One turn sends every row of this set to another row. A few are shown first. Where does it send the rows asked after them?
Sipa: 55,-109,216,114,182,37,180,8,158,-191,38,-136,49,-112,-77,-92
tev: 180,-55,-96,144,187,-10,-6,-151,-106,85,55,-132,87,-323,237,-79
kam: 94,-5,19,184,151,60,2,-53,-83,149,38,-188,165,-333,154,-62
ziv: -166,-134,-56,17,31,165,-16,65,-9,100,42,8,-135,128,40,163
borov: 153,4,-145,167,84,-52,-50,80,23,-113,233,-107,-150,-282,99,-291
Kal: -176,-254,-68,-7,-84,-167,-79,-169,-14,23,-41,56,-113,126,50,-6
Nudu: -231,-129,-97,15,28,-179,-74,-191,-80,30,-151,30,-45,-23,110,54
Mub: -104,-259,-70,-24,20,67,-8,-95,-26,153,32,62,-179,166,59,70
sab: 25,-113,290,83,74,64,188,19,145,-87,63,-17,18,-50,-89,-227
deti: 100,-83,75,89,232,-47,151,-39,132,-323,25,-103,6,-151,29,-60
zirap: -258,-11,-68,56,39,89,-60,94,-24,-2,-39,-38,-55,21,59,205
kiku: 115,-41,19,40,179,-119,118,-78,89,-351,38,47,-74,-128,112,-177
mav: 96,-141,65,209,39,-49,-4,-5,58,113,178,-207,-26,-262,-70,-340
Tusum: 74,31,-63,165,-4,-83,-58,71,12,-29,205,-38,-114,-282,69,-398
dinu: -164,-215,-43,24,-34,74,-44,47,46,16,61,-46,-114,176,-14,147
livu: 110,33,41,109,20,192,9,43,-93,232,166,30,26,-189,179,-215
tede: 58,40,81,161,67,162,12,48,-78,223,100,-104,138,-269,121,-133
Vela: 36,-76,224,27,25,3,159,-18,105,-112,76,142,-60,-24,-8,-336
dos: -134,-292,-33,-8,-69,-22,-38,-82,20,72,38,16,-144,198,-6,43
nuza: -267,-60,-107,56,-33,-123,-107,5,0,-141,-62,-49,-35,18,59,144
gimid: -231,-98,-78,56,-14,25,-71,90,36,-93,13,-81,-65,91,17,200
Mul: 234,-60,-136,79,149,10,-9,-149,-117,98,117,3,-17,-245,293,-165
magiv: -300,-9,-90,55,41,-88,-84,-37,-63,-33,-133,-24,-8,-62,97,148
bito: 55,-39,42,190,-27,-82,-34,31,26,81,179,-89,-54,-275,-15,-424
sozip: 198,-95,-125,195,157,-21,-20,49,61,-77,236,-222,-116,-271,43,-206
tugi: -139,-258,-85,-19,20,-107,-40,-225,-67,121,-66,74,-129,87,95,17
dezeg: 85,-41,91,3,74,-92,129,-62,77,-245,69,167,-110,-72,97,-316
Rupi: -238,-141,-99,21,-66,-215,-110,-129,-28,-85,-93,22,-56,35,79,40
vimuv: 194,-19,-73,69,62,113,-2,-46,-118,173,175,85,-53,-179,262,-230
gige: 177,-171,-20,214,127,-21,7,7,70,27,207,-282,-54,-268,-43,-226

Vela goes to sab
tede goes to kam
Where do these go?
ziv goes to zirap
dinu goes to gimid
Tusum goes to bito

